In the rows, 128 means zero.
Each path is a new rotation, seen through one point. The rows after it are directions, each followed by how far the rotation turns it, in degrees per step (0 if it stays put).
Each turn is a multiple of 5 degrees from 10 to 175, or 0.
Each row of a path follows its step; steps can be skipped.
Path 1:
step 1: [133 136 128 132 128 135 135 113 128 134 130 116 129 127 119 135 131 133
 122 121 117 121 129 132 132 123 130 122 137 128 129 128 133 134 138 130
 124 129 134 130 130 127 125 129 139 131 115 126 123 118 139 139 130 122
 143 129 136 127 134 133 131 129 132 131 139 134]
step 2: [141 127 120 131 128 130 135 127 134 129 130 126 131 122 126 141 120 130
 127 144 120 123 127 124 126 117 124 122 122 129 127 118 125 139 130 127
 146 121 135 130 124 133 116 129 130 128 135 134 128 125 134 129 140 119
 134 127 129 130 136 126 114 123 127 131 132 134]
step 5: [121 123 121 123 136 130 117 141 129 130 131 132 121 126 110 124 127 126
 125 128 125 116 125 127 126 124 123 130 136 117 131 116 132 128 138 134
 126 133 113 133 129 127 128 126 135 126 133 122 128 136 127 126 121 130
 127 131 120 137 127 123 141 127 128 127 129 143]
step 6: [120 123 127 128 136 140 125 132 124 131 123 123 138 133 127 120 128 123
 117 140 135 124 135 127 119 131 141 129 133 124 119 121 142 133 126 126
 129 128 124 135 128 119 138 128 132 122 136 118 132 137 123 132 133 127
 122 130 123 116 135 121 121 133 137 131 132 137]
step 7: [128 132 130 138 134 122 123 126 126 133 119 123 132 135 133 120 134 129
 128 136 131 143 133 127 131 133 126 134 125 129 132 120 134 128 117 106
 122 124 129 128 129 121 122 131 122 137 131 112 125 129 127 129 137 132
 134 133 123 120 121 127 120 127 131 135 115 132]
step 8: [133 133 140 139 134 127 120 123 130 133 138 130 132 134 137 126 128 122
 127 124 129 133 128 139 126 131 122 131 132 132 147 124 125 123 129 126
 117 133 139 121 125 128 134 124 122 144 131 123 126 125 125 128 132 135
 129 123 122 142 129 120 128 118 121 129 132 123]
step 10: [127 132 135 134 129 129 128 119 124 132 123 114 126 127 114 130 122 133
 126 131 124 123 126 130 124 117 135 123 120 140 125 131 121 129 135 135
 134 131 127 133 118 138 124 126 140 135 118 134 119 130 134 128 134 132
 118 126 132 115 119 127 127 131 139 121 118 129]
step 11: [138 120 128 128 132 124 126 139 127 130 125 129 127 124 127 134 118 131
 126 123 134 134 119 121 127 142 129 132 119 140 125 130 123 128 129 127
 138 134 134 128 129 137 118 131 133 127 124 136 131 140 133 130 138 125
 120 112 139 123 127 119 119 128 122 133 121 135]
step 12: [130 131 131 118 115 126 120 129 141 130 132 132 124 130 128 132 136 131
 123 111 128 137 114 127 132 136 133 131 122 124 134 132 131 124 126 115
 133 124 134 122 136 130 126 123 134 118 122 123 132 139 130 126 118 130
 117 125 130 128 141 134 130 129 121 132 128 132]
step 16: [134 127 130 144 122 124 132 136 130 129 122 130 121 126 128 134 132 121
 126 125 136 126 130 126 141 133 122 128 123 132 139 113 133 122 127 126
 126 109 131 120 129 126 128 124 127 131 129 135 127 125 126 138 124 127
 136 139 117 138 116 132 119 131 129 130 120 130]
[128 130 128 128 129 127 130 127 127 127 128 126 127 129 130 127 128 126
 126 129 126 128 129 130 126 125 127 128 130 127 129 128 129 129 125 125
 129 127 131 130 128 129 129 128 128 128 129 128 129 123 129 128 129 131
 130 124 128 130 127 130 127 126 128 131 130 128] : 55
[129 127 124 129 132 127 127 126 129 128 125 126 128 128 127 128 128 131
 127 128 127 127 130 127 130 128 130 131 129 129 127 129 129 128 131 130
 129 127 130 130 129 129 128 128 132 126 128 128 131 127 125 127 131 129
 128 128 127 129 127 128 127 129 128 130 128 128] : 80
[127 129 128 127 127 129 128 128 129 133 129 129 129 128 126 131 129 127
 127 126 128 131 130 126 130 128 128 128 130 126 127 125 131 127 130 130
 128 128 128 127 129 130 129 127 129 128 128 130 128 126 131 128 126 130
 127 131 128 132 129 127 127 126 128 127 129 129] : 95
[131 130 125 127 128 129 129 128 130 126 128 128 128 127 131 127 126 130
 129 125 130 127 126 131 131 127 127 127 126 129 130 124 130 129 129 128
 126 129 127 126 127 128 129 127 131 127 128 127 127 129 129 128 127 127
 128 127 127 131 130 128 131 128 129 131 131 129] : 100
Path 2:
step 0: [130 117 115 140 123 123 123 127 130 135 122 120 134 136 134 123 130 118
 135 126 130 125 130 119 121 129 132 130 139 129 131 138 128 138 120 135
 128 112 127 131 127 137 128 127 127 126 125 123 120 128 129 138 131 127
 121 131 129 133 124 126 127 117 127 118 137 131]
step 2: [129 123 135 135 123 128 127 120 117 136 121 132 126 117 128 138 122 126
 121 125 126 127 127 141 121 125 123 131 119 123 134 136 132 138 130 128
 125 126 131 129 136 119 124 140 127 127 120 129 127 137 131 119 138 129
 125 137 126 137 122 139 124 127 139 127 124 136]
step 4: [142 132 127 128 129 128 131 126 130 126 125 116 125 132 115 123 132 127
 132 119 136 134 119 123 119 124 139 129 129 129 143 128 136 128 128 131
 132 122 128 128 126 127 130 117 129 129 127 135 128 133 127 136 137 134
 132 116 135 131 125 144 133 124 130 133 120 133]
step 5: [128 134 128 115 130 119 137 131 122 126 127 121 130 122 129 128 132 124
 126 129 129 120 130 118 131 125 133 134 123 130 142 127 126 132 127 126
 125 129 116 131 128 130 126 134 123 138 125 129 127 125 121 126 102 118
 131 126 125 120 138 119 134 136 129 128 128 123]
step 7: [128 128 123 123 128 123 139 138 129 119 122 132 125 126 134 130 129 127
 125 141 131 136 128 130 133 132 124 119 133 120 114 124 133 133 134 114
 136 130 131 124 130 131 131 139 134 139 144 129 123 128 128 131 123 141
 130 137 124 123 122 130 128 132 124 133 128 124]
step 8: [125 132 121 132 119 135 129 125 127 121 121 134 134 126 117 127 134 122
 139 119 138 131 134 136 124 117 126 132 128 134 128 119 132 134 129 131
 129 132 138 137 120 122 117 126 123 130 131 125 126 127 133 127 141 129
 121 130 125 140 133 124 130 121 122 137 140 129]
step 12: [123 128 126 135 125 121 136 120 141 124 119 127 128 133 137 119 116 135
 136 125 126 135 125 128 125 121 143 130 126 122 118 129 129 127 121 127
 128 130 124 129 135 117 116 120 120 118 118 129 121 127 129 136 131 125
 120 122 127 132 120 129 121 127 129 132 130 131]
step 13: [128 123 131 125 128 127 133 141 133 135 134 129 142 141 134 135 132 130
 136 124 130 129 135 128 123 130 132 133 124 118 132 118 119 124 122 126
 122 135 122 121 125 138 133 129 137 139 130 115 124 122 138 132 119 130
 130 136 138 128 130 128 123 126 128 125 125 132]
step 15: [134 129 137 123 130 130 130 138 117 129 132 136 128 128 123 118 130 133
 119 130 121 122 130 124 121 125 121 133 134 122 116 127 126 120 122 130
 129 129 126 123 130 129 124 137 135 126 135 125 127 138 121 110 131 127
 132 130 130 123 121 129 128 135 141 122 135 117]
step 16: [132 129 121 135 124 128 122 121 133 121 116 131 125 135 125 128 119 121
 117 127 129 130 128 128 124 125 125 135 137 140 127 122 118 127 123 117
 130 130 132 131 127 129 129 122 119 118 136 124 142 133 118 133 136 126
 135 119 132 128 128 132 128 132 120 130 121 140]
[130 129 127 127 128 125 129 129 130 127 131 130 127 130 128 129 129 128
 131 126 127 127 127 131 124 129 130 128 130 127 130 127 127 128 131 128
 129 128 127 130 130 127 129 126 125 127 129 126 127 128 130 127 126 132
 128 127 129 129 129 127 129 125 127 128 130 130] : 80
[129 129 128 126 132 127 130 127 128 131 129 128 131 128 129 128 125 132
 130 128 129 130 129 127 127 130 127 127 131 129 128 127 128 129 128 127
 125 126 126 130 126 130 128 127 127 129 127 128 126 129 127 130 128 129
 124 130 126 129 127 126 129 129 128 129 126 127] : 55
[128 128 132 126 127 127 130 128 128 125 125 130 128 131 127 128 129 130
 129 127 127 128 125 127 126 127 128 128 128 125 129 128 130 128 127 127
 127 127 125 128 126 129 130 128 128 130 129 128 132 128 128 129 128 127
 128 127 130 128 130 127 127 134 129 128 129 127] : 40
Path 3:
step 2: [122 119 119 130 133 132 129 134 127 129 132 133 122 143 124 122 123 121
 139 139 132 130 120 125 142 137 133 124 120 136 129 130 125 123 141 127
 135 125 132 127 135 130 123 122 121 115 138 136 128 123 134 113 137 131
 118 130 130 128 139 117 129 143 128 119 125 134]
step 3: [125 123 126 139 128 129 118 129 133 123 115 127 128 108 122 121 138 125
 130 123 116 114 132 123 138 122 124 127 112 129 122 131 134 134 122 123
 137 129 124 128 137 120 128 132 127 138 131 124 120 131 124 136 130 133
 146 122 137 117 131 124 131 127 132 136 130 132]
step 4: [120 125 137 124 124 134 132 134 124 125 136 131 131 127 131 127 128 135
 127 121 134 113 131 115 117 133 130 131 120 125 133 140 131 133 133 116
 120 122 130 118 130 150 117 138 128 127 132 125 134 131 133 129 125 116
 113 126 126 138 126 132 130 119 136 116 129 123]
step 7: [126 136 136 120 130 129 121 137 131 130 140 134 118 119 136 118 134 134
 121 128 125 134 126 128 115 126 135 137 123 122 131 131 128 129 136 133
 123 131 134 138 117 133 122 126 125 127 122 130 124 104 131 130 124 126
 126 118 131 138 133 121 133 123 115 112 125 129]
step 9: [127 123 115 131 126 123 133 133 131 110 125 128 131 129 129 125 127 136
 118 123 123 134 131 113 135 125 121 114 126 130 120 133 120 129 117 132
 125 121 119 130 124 130 137 132 125 130 134 147 112 124 119 128 122 129
 116 128 130 141 133 123 135 122 125 135 122 122]
step 11: [126 124 130 138 132 132 124 145 128 133 136 126 124 135 129 132 118 133
 123 134 131 133 122 139 129 131 118 107 128 123 136 123 141 131 128 126
 118 127 130 129 131 130 128 134 130 140 137 141 130 140 118 132 139 122
 131 129 129 123 130 136 111 136 132 122 124 132]
step 12: [139 132 128 132 121 125 128 119 128 131 130 131 127 126 106 135 127 140
 131 124 118 125 132 127 130 133 125 139 127 133 123 125 126 131 129 132
 124 128 120 138 124 127 136 126 129 124 119 144 122 126 131 140 121 116
 123 120 122 118 134 128 138 112 136 140 118 131]
step 13: [141 131 135 134 128 120 131 136 131 135 139 125 114 131 141 140 114 130
 132 123 124 137 121 129 125 128 132 138 123 123 124 140 130 119 130 121
 125 127 130 119 139 124 126 129 128 131 131 118 134 122 132 121 124 135
 131 147 124 130 118 133 133 123 122 123 128 116]
step 14: [119 127 126 125 144 133 128 121 135 130 137 123 127 136 132 125 131 128
 127 130 128 144 131 131 131 122 136 113 137 135 137 123 133 121 121 134
 135 123 124 135 134 128 121 132 136 124 122 143 131 128 131 132 131 139
 138 115 137 119 128 130 120 109 133 126 132 131]
step 16: [138 139 129 127 116 118 124 125 126 134 125 122 119 124 139 129 136 116
 130 133 132 139 127 123 118 136 133 120 117 137 122 122 136 134 118 128
 133 139 132 117 135 131 113 125 135 141 128 134 117 125 134 127 128 130
 130 135 135 144 130 129 130 129 132 122 128 126]
[128 130 129 127 128 129 131 127 128 130 129 128 126 128 127 130 130 126
 125 129 129 127 127 128 126 127 126 128 125 127 129 127 130 127 128 132
 127 127 127 128 127 131 127 130 129 129 132 125 130 126 130 126 128 130
 128 129 130 128 129 131 131 128 128 128 127 127] : 120
[128 131 128 129 129 129 127 130 130 128 131 128 128 129 126 129 128 127
 128 127 128 128 128 131 128 130 126 129 127 126 128 129 126 125 128 128
 129 131 124 128 128 127 127 126 127 126 125 129 130 125 126 124 128 129
 129 126 126 126 127 126 127 127 126 129 129 126] : 60
[129 128 130 127 126 129 129 130 130 128 129 130 128 128 127 131 126 128
 129 127 129 132 129 125 130 127 127 130 127 131 127 124 129 128 132 127
 128 131 131 125 128 130 128 129 127 127 125 126 127 128 128 126 130 130
 129 128 128 130 129 128 127 128 126 127 126 128] : 130
Path 4:
step 1: [119 125 127 128 116 124 139 129 133 126 136 128 125 130 131 130 117 131
 135 123 121 132 129 134 125 115 133 129 119 128 135 136 125 128 130 128
 113 124 119 133 137 133 126 123 120 130 131 144 132 122 130 121 123 129
 123 122 129 124 141 120 129 135 124 121 136 139]
step 2: [120 123 121 124 141 134 125 133 125 118 144 123 135 137 132 127 139 130
 128 136 128 128 121 121 134 121 126 139 127 139 133 128 119 129 127 136
 119 137 130 122 120 130 125 132 130 117 122 118 124 130 129 136 121 134
 141 131 128 138 129 129 126 126 134 123 131 128]
step 3: [123 130 124 129 121 136 122 118 127 138 129 122 125 126 125 133 123 128
 128 111 129 124 122 137 129 121 114 120 124 131 127 120 120 125 117 135
 133 124 130 131 124 131 141 129 124 130 128 135 122 130 125 134 126 115
 120 118 133 135 117 118 126 129 128 122 138 127]
step 6: [128 118 125 120 141 137 121 134 118 125 132 128 130 134 120 133 133 123
 124 113 132 141 122 126 134 130 136 133 127 130 117 125 132 122 127 133
 124 129 134 129 127 140 123 124 133 136 134 115 124 122 123 137 133 136
 130 131 130 132 128 132 116 131 132 118 134 133]
step 7: [134 132 142 126 131 124 124 119 126 133 131 129 128 113 125 133 129 128
 136 128 135 123 130 127 133 127 124 128 131 134 128 122 128 122 134 141
 136 135 139 138 125 125 139 139 112 131 132 132 123 133 122 130 127 118
 118 128 140 124 129 129 140 127 124 127 133 121]
step 10: [128 128 121 140 131 139 127 129 116 128 126 144 136 132 128 136 126 127
 128 122 123 134 131 130 120 122 122 121 131 139 126 124 130 134 136 140
 119 135 133 125 123 128 131 127 125 135 139 122 137 121 128 138 137 129
 130 123 129 129 131 122 124 122 133 111 127 129]
step 12: [120 127 131 141 123 125 129 117 132 132 126 131 129 146 121 117 129 126
 133 131 121 135 131 122 119 124 118 123 132 134 123 128 123 135 126 122
 131 129 116 125 141 119 124 119 126 136 127 121 121 127 128 125 130 139
 128 120 137 132 123 125 143 131 129 126 130 134]
step 14: [125 124 130 143 132 128 130 119 131 132 132 129 137 124 121 139 123 126
 140 118 119 129 119 135 128 130 125 129 124 133 131 120 125 140 126 135
 134 134 141 128 121 131 137 116 133 124 133 110 134 129 126 125 138 126
 131 132 128 127 130 132 138 130 131 129 127 132]
step 15: [131 124 131 124 128 132 134 129 130 125 135 137 118 128 126 120 130 122
 125 138 131 130 133 118 140 127 129 114 115 124 124 124 123 127 123 123
 134 125 129 139 130 135 139 123 122 138 124 136 127 115 119 126 123 126
 126 136 121 129 115 140 135 125 131 124 131 123]
step 16: [124 125 139 137 135 125 129 125 128 130 121 118 126 141 123 120 119 119
 137 132 127 136 117 129 123 130 125 141 129 124 133 128 131 118 135 124
 121 130 125 133 120 116 128 128 129 124 115 127 131 121 125 125 136 135
 126 128 142 120 121 127 138 134 121 131 124 132]
[128 126 130 127 125 128 128 126 130 131 126 126 128 128 127 130 129 129
 129 125 127 131 126 127 129 129 130 128 130 130 129 129 127 131 128 128
 128 126 129 129 131 131 127 126 131 130 127 128 125 128 126 127 128 126
 127 130 127 129 130 129 127 131 128 129 129 130] : 135
[126 128 126 128 129 126 126 124 128 130 126 129 129 128 128 128 128 129
 127 130 129 128 125 129 127 127 129 127 130 128 132 128 128 130 128 127
 130 131 127 128 126 128 129 128 126 130 128 124 131 131 127 128 126 127
 128 127 130 129 129 127 131 128 126 129 129 126] : 155
[123 127 128 128 127 126 126 128 125 127 127 129 129 127 129 131 130 127
 131 126 130 126 128 126 129 128 126 127 126 128 130 125 129 129 130 126
 128 127 128 128 130 128 129 128 132 128 130 128 126 127 128 128 127 127
 125 129 127 126 126 129 129 125 128 129 129 124] : 95
